In the rows, zero is written as 128.
A single turn carries every row of the set below to another of its rows. Some are shown first; where does it send the rows asked next?
kipu: [118 118 150 135 152  84  99 139 118  98 150 146 157 124 116 117 105  82
 143 151 103 143  85 162 100 103 123 153 119 129]
pif: [ 82 131 142 135 159 118 118 110 127 120 126 125 129 136 128 118 133 114
 150 127  81 130 164 194 122  74 126 126  87 127]
Bisos: [ 82 128 130 135 160 121 114  95 159 124 137 126 125 143 126 125 131 124
 166 130 107 110 159 174 119  84 134 132  90 134]
Fenub: [116 132 143 127 139 100 141 110 137 144 155 152 156 166 161 108 118  97
 126 115  71 131 103 153 109 121 108 150 116 146]
kodum: [ 83 137 126 144 125 129 116 105 120 167 157  91 143 106 149 123 116 104
 137 169 127 132 154 188  99 143 130 157 115 132]
riru: [ 96 128 120 100 151 124 105 105 143 128 116 109 188 130 135 130 125 123
 109 128 103 104 126 145 110  85 123 137 117 150]
Tiv: [127 117 159 102 125 112 138 157 166 138 152 132 150 110 118 105 125 120
 148 120 113 131  92 165 105 115 112 149  98 146]
voga: [107 135 110 144 153 134 126 137 123 137 131 100 132 108 127 125 123 104
  88 136 117 169 133 169 103 164 123 127 153 122]
kigut: [ 98 110 126 121 164 103 103 106 156 114 121 131 130 139 123 113 132 119
 143 129 103 125 156 178 106  67 126 131  90 144]
rufi: [ 86 121 129 136 154 133 132 124 123 121 144 104 142  95 122 137 122 121
  96 120 125 170 124 177 106 155 149 123 143 115]
dimu: [114 117 150 139 140  86 107 135 122  97 156 147 153 131 118 107 105  78
 154 149 108 144  85 170 104 107 119 157 114 131]
Giz: [ 96 118 122 136 127 110 138 137 159 102 136 148 130  81 149  99  68 115
 149 136 108 149 120 142  89 127 119 151 134 108]
minin: [ 76 100 107 140 148 135 145 118 117 152 144 113 111 111 134 148 135 123
 135 134  89 182 135 161  77 127 119 139  90 110]
sok: [126 113 160 100 128 112 131 153 171 146 157 136 140 106 118 110 119 123
 141 119 110 135 100 160 103 100 113 151  97 143]
zavo: [ 94 118 127 139 123 116 145 136 163 112 133 149 136  86 155  95  70 109
 153 144 106 131 115 139  88 125 121 154 128 108]
bolip: [ 76 121 138 129 135 148 119 115 130 119 148 123 134 131 108 158  95 107
 106  92  97 139 133 152 118  69 110 128 114 111]
Tekan: [114 127 142 125 130 104 148 118 138 139 159 151 158 166 158 115 116  91
 134 113  79 136  92 144 108 126  98 151 115 144]
difig: [ 96 114 120 131 152 155 115 115 133 108 146 128 131 142 101 170 113 104
 132 109 121 128 126 134 116  78 122 130 113 116]
vob: [ 93 103 101 147 149 128 121 131 130 151 140 108  98 102 138 135 122 103
 132 153 101 181 143 150  79 132  97 146 113 112]
zubu: [ 68 120 129 140 140 127 113  92 113 155 159 102 151  96 161 115 112  99
 134 158 108 157 154 173 109 138 154 149 110 131]
par: [ 96 143 126 139 154 134 142 135 119 133 151  97 138 111 131 151 111 103
 106 129 142 152 135 168 105 159 124 119 146 116]
pelig: [112 128 138 149 119 120 147 150 138 133 112 151 142 128 126 114 120  89
 164 167  79 143 124 133  94 141 134 120 133 124]
gete: [129 115 128 148  93 154 147 132 135 129 124 159 132 125 134  90 110 110
 121 135  97 128 117 177  96 129 140 165 133 118]
ked: [ 90 126 117 145 132 128 107 105 137 166 153 100 129  95 154  96 105  99
 118 157 114 153 161 177 106 144 128 159 124 135]
dukiz: [ 87 146 115 121 162 136 113 102 133 112 122 105 183 130 134 136 124 127
 125 129 115  92 120 154 120 103 132 141 122 133]
loruk: [ 99 112 122 122 150 127 107 112 136 111 141 141 141 151 111 153 101  93
 107 104 111 139 134 134 112  67 119 120 118 133]
mufiv: [ 73 134 141 108 153 130 108 116 128 116 115  97 187 103 140 139 124 124
 124 132  92 107 129 159 123  93 118 134 122 125]
Gup: [ 89 107 110 151 148 126 138 119 122 142 147 108  93 121 143 153 127 113
 145 143 119 161 142 176  77 130  97 145 110 102]
Nudo: [132 114 123 140  90 152 141 129 133 132 124 155 127 123 135  91 118 121
 124 132  89 138 125 181  93 130 135 167 128 123]
ralil: [108 137 134 141 115 118 138 143 129 133 116 148 150 126 127 115 114  87
 158 167  74 151 132 129 100 147 137 120 140 132]

Tekan goes to pelig
zubu goes to mufiv
par goes to difig
Where do these go?
kipu goes to Giz
riru goes to voga

A single turn carries every row of the set below to another of its rows. Some are shown first; where does it send the rows asked next?
kozi: [129 118 138 135  92 125 139 129 109 106 118 159 133 134 138 127 170 176
 129 161 101 128 174  97 106 129 145 133 127 111 120 135 122 102  95 175
 124 138  90 107 132]
duvag: [109 131 172 140 127 136 134 167 128 147 141 163 115 173 149 130 100 152
 133 118 135 110 160 136  98 115 144 124 107 177 129 110 159 108  96 145
 113 112 112 116 153]
fut: [115 114 126 160 125 155 111 145  99 116 146 128 144 146 122 145  96 165
 123 180 100 126 167 162 114 166 156 107 126 134 121 138 119 174 133 111
 139 150  88  87 134]
lig: [ 99 126 117 116  99 121 107 142 128 133  84 132 139 148 146 144 100 131
 141 141  97 118 146 128  89 109 159 150 119 155  96  97 139 121 115 125
 162 152 113  87 112]
takal: [121 152 151 135 147 155 162 140 106 144 124 138 132 156 139 179 118 164
 152 126 120 131 153 137 106 126 132 120 116 170 122 130 142 157  90 141
  92 122 112 111 133]
pup: [127 116 129 138 127 138 127 109 130 145 132 165 112 137 145 158  62 151
 127 175  99  95 163 119 108 138 183 143 127 148 125 121 126 161 132 114
 152 156  92 103 124]
nov: [ 99  90 136 157 118 119 129 134 122 123 145 125  69 122 133 142 121 166
 132 172  98  95 173 104 119 119 144 101 117 117 116 114 121 161  99 127
 144 175 115 119 125]
tigik: [144 103 129 153 111 139 126 124 114 122 137 168 112 118 141 136 114 142
 139 159 120 136 198 119 106 126 160 117 123 103 116 149 162 103 103 154
 134 130  80 100 107]
loga: [120 128 149 106 160  91 124 142 144 150 146 138 120 138 151 149  97 169
 106 143 131 117 172 150  96 128 150 123 122 119 117 152 108 169 118 118
 116 155 128 115 141]
guven: [105 117 163  99 160  94 128 175 113 139 132 145 117 152 141 139  97 148
 112 152 113 113 161 145 116 143 127 142 131 144  83 105 128 150 124  92
 135 146  83 120 148]
zusas: [116 123 113 115 128 115 122 136 143 134 116 155 171 141 153 152  85 157
 125 149 116  85 158 109 107 139 158 134 117 130 129  68 131 125 110 109
 141 147 112 127 154]
guke: [130 116 155 112 136 126 145 180 128 134 146 162  98 133 135 125 122 161
 113 158 108 136 171 162 107 166 116 117 137 146 103 140  96 177 114 133
 101 123 121 130 147]
ligu: [141 114 128 120 107 136 128 151 108 130 113 175 124 154 113 110 135 144
 150 159  96 110 146 163 109 165 148 122 146 164 157  98 103 121 125 145
 132 128 103 146 104]
guv: [145 134 111 149 100 149 125 154 147 136 130 136 120 137 117 111 127 144
 135 168 109 141 200 171 110 152 153 111 128 162 143 139 131 143 103 163
 122 142 133  90  95]
Ruv: [120 124 132 106  62 114 135 162 155 135  90 145 147 149 143 129 124 148
 142 145  90 128 180 111 101 131 154 126 118 185 121 100 122 117 109 140
 123 137 119 120 137]
Rilem: [143 100 126 180 110  99 118 136 123 138 133 146 159 125 141 166 117 144
 139 151 124 125 165 106 112 166 141 141 101 115 107 140 147 103 117 137
 130 130  92  99 122]
para: [126 139 108 128  94 146 117 168 129 118 117 143 137 166 134 100 159 147
 130 157  65 131 178 152 123 138 128 123 128 169 134 107 139 105  97 127
 144 130 107 108 113]
Zaz: [ 99 105 131 132  89 117 110 154 124 131  93 164 144 148 131 102 100 161
 121 164  90 120 162 140 110 139 127 130 155 137 122  71 115 134 118 142
 138 127 120 144 157]
Sus: [136 133 133 110 186 132 123 158 111 141 148 156  94 142 143 144 132 156
 130 147  99 119 142 174 112 143 138 132 126 132 115 141 122 166 114 102
 134 134  86 122 115]
tam: [129 129 148  93 152 108 127 168 128 127 135 151 123 150 148 115 140 159
  99 129 124 111 139 173  94 159 112 136 139 129 129  98 116 131 102 114
 114 123 115 111 123]
gofe: [148 106 109 159 111 121 146 133  95 112 122 137 147 132 119 148 147 150
 135 185 104 134 196 130 129 157 130 128 128 122  97 149 128  89 116 139
 109 138  93 118 102]
zani: [107 116 149 140 141 130 130 128 111 157 131 129 120 169 135 146  81 128
 135 134 113 107 188 173 113 114 138 147 133 174 105 122 148 104 114 122
 101 140 127 126 124]
bavas: [143 148 124 152 124 153 124 178 124 131 153 149 138 150 127 155 116 119
 139 159 112 127 168 129 117 144 147 117 102 151 120 125 147 160 105 148
 163 154  93  69 105]
Fik: [132 103 122 142 107 118 144 133 107 124  97 145 145 104 134 144 148 165
 171 169 115 118 144 115 107 147 151 151 127 140 100 122 139  88 119 140
 125 118 118 112 119]
bem: [115  82 138 143  98 130 118 136 119 120 131 162 126 114 149 139 122 146
 136 161  91 113 166 112 104 142 150 166 115 110  81 129 134  94 114 169
 151 136 109 108 143]
vavag: [122  86 133 144 131  82 144 141 118 143 122 115 104 123 130 167 113 146
 143 165 109  99 155 115 136 127 142 112 118 129 138  82 135 127  98 114
 139 162 106 137 105]
Zodop: [141  67 145 146  81 103 133 162 105 112 131 119 103 132 125 145 133 132
 131 158 103 129 121 151 131 156 132 117 128 132 133  88 125 123 100 107
 120 133 126 132 114]
varib: [120  73 152 129  90  88 132 155 119 113 134 135 103 139 141 131 108 147
 110 149 107 117 146 117 122 114 144 103 111 111 141  86 129 122  78 140
 145 148 124 145 128]
Fezil: [ 98 141 143 149 139 135 126 130 108 135 136 134 123 194 141 158 105 155
 108 127  82 125 181 142 116 109 130 141 101 150 106 145 125 144  89 141
 111 148 103 133 150]
padim: [105 117 143 126 140 181 150 139  99 128 131 148  95 149 140 137 109 155
 127 142  99 108 156 174  94 127 127 147 120 171 108 131 124 129  93 167
 110 129 141 106 120]
Katug: [143  79 142 137  82 142 133 146 122 106 164 145  70 130 142 131 145 145
 135 145  97 110 133 125 109 137 155  99 121 124 138 121 118 144  90 118
 125 140 131 120 120]
rutat: [122 118 107 149 111 137 110 161 150 145 114 133 139 134 138 181  83 138
 127 171  89 132 173 132 117 118 176 138  83 144 104 141 129 149 113 143
 155 152 125 106 138]
geged: [129  96 125 163 114 128 132 144 120 120 156 104 105 121 135 166 155 158
 148 158 103 100 147 125 126 151 131 100 122 121 133 106 119 156 107  95
 115 153 123 104 123]
venof: [129 111 150  99 141  96 135 163 152 155 114 169  89 138 154 121 103 173
 101 157 104 120 154 156 107 135 153 144 124 154 121 121 114 128 116 109
 114 113 115 153 141]
Mita: [108 119 153 165 126 144 132 170 126 147 129 137 127 175 141 153 125 161
 105 143  93 115 147 171 118 147 110 156  97 173 128 117 119 112 102 147
 106 113 126 116 153]
vib: [149 121 134 120 107 160 128 156 117 121 163 160 159 147 136 133 138 161
 128 162 103 116 163 162 108 147 151  78 133 131 173 141 106 144 112 145
 132 134 116 110 129]

para goes to Ruv
Fik goes to bem
guven goes to loga
Where do these go?
zusas goes to pup
vavag goes to nov
Mita goes to duvag

A single turn carries every row of the set below to another of its rows. Some are shown first; where does it send the rows asked next?
sikez: [122 149 111 164 136 114 121  91 146 108 151 136 124 127 136]
terap: [106 123 150  99 153 141 142 127 155 138 110 111 156 112 142]
Luru: [132 151 129 130 123 123 147  96 122 157  94 134 116 111 133]
Menam: [102 135 141 143 109 132 109 134 146 109 161 125 164 145 114]
naso: [116 148 131 136 124 116 156  99 120 153 107 144 115 107 121]
divi: [141 144 129 136 132 119 131 109 128 166  90 123 109 110 128]
Bipav: [121 136 161 115 118 157 132 107 141 134 111 119 127 167 109]
kifez: [133 137 114 178 127  98 120 120 136 124 148 137 127 107 131]
Korel: [158 107 146 134 153 134 107 156 131 158 126 116 137 119 139]
Bes: [154  88 132 141 131 129 116 147 135 146 139 124 150  99 119]
kolif: [143  96 114 118 122 146 110 155 145 139 155 131 140 121 128]
loteb: [129 121 122 137 135 131 149 117 117 120 151 118 164  83 131]
bini: [138 115 129 104 136 145 100 157 140 149 133 114 146 120 150]
tas: [131 150 116 179 134 111 125 105 139 119 147 142 122 118 141]
bogi: [ 94 145 158 149 113 133 123 126 149 108 155 131 164 138 121]
rasug: [165 122 140 131 168 125 154 127 131 129 130 127 107 133 127]
Bopep: [114 117 122 139 154 170 135 135 145 126 168 128 127 148 129]
nulel: [122 139 162 127 130 154 131  90 139 131 110 109 120 156 107]
Fem: [ 90 163 163 137 124 132 130 126 139 117 151 134 159 139 119]
Sikos: [117 140 153 106 119 158 118 123 139 150 108 113 134 162 110]

divi goes to Sikos
Bopep goes to loteb
naso goes to nulel
Where do these go?
tas goes to Luru
Korel goes to bini

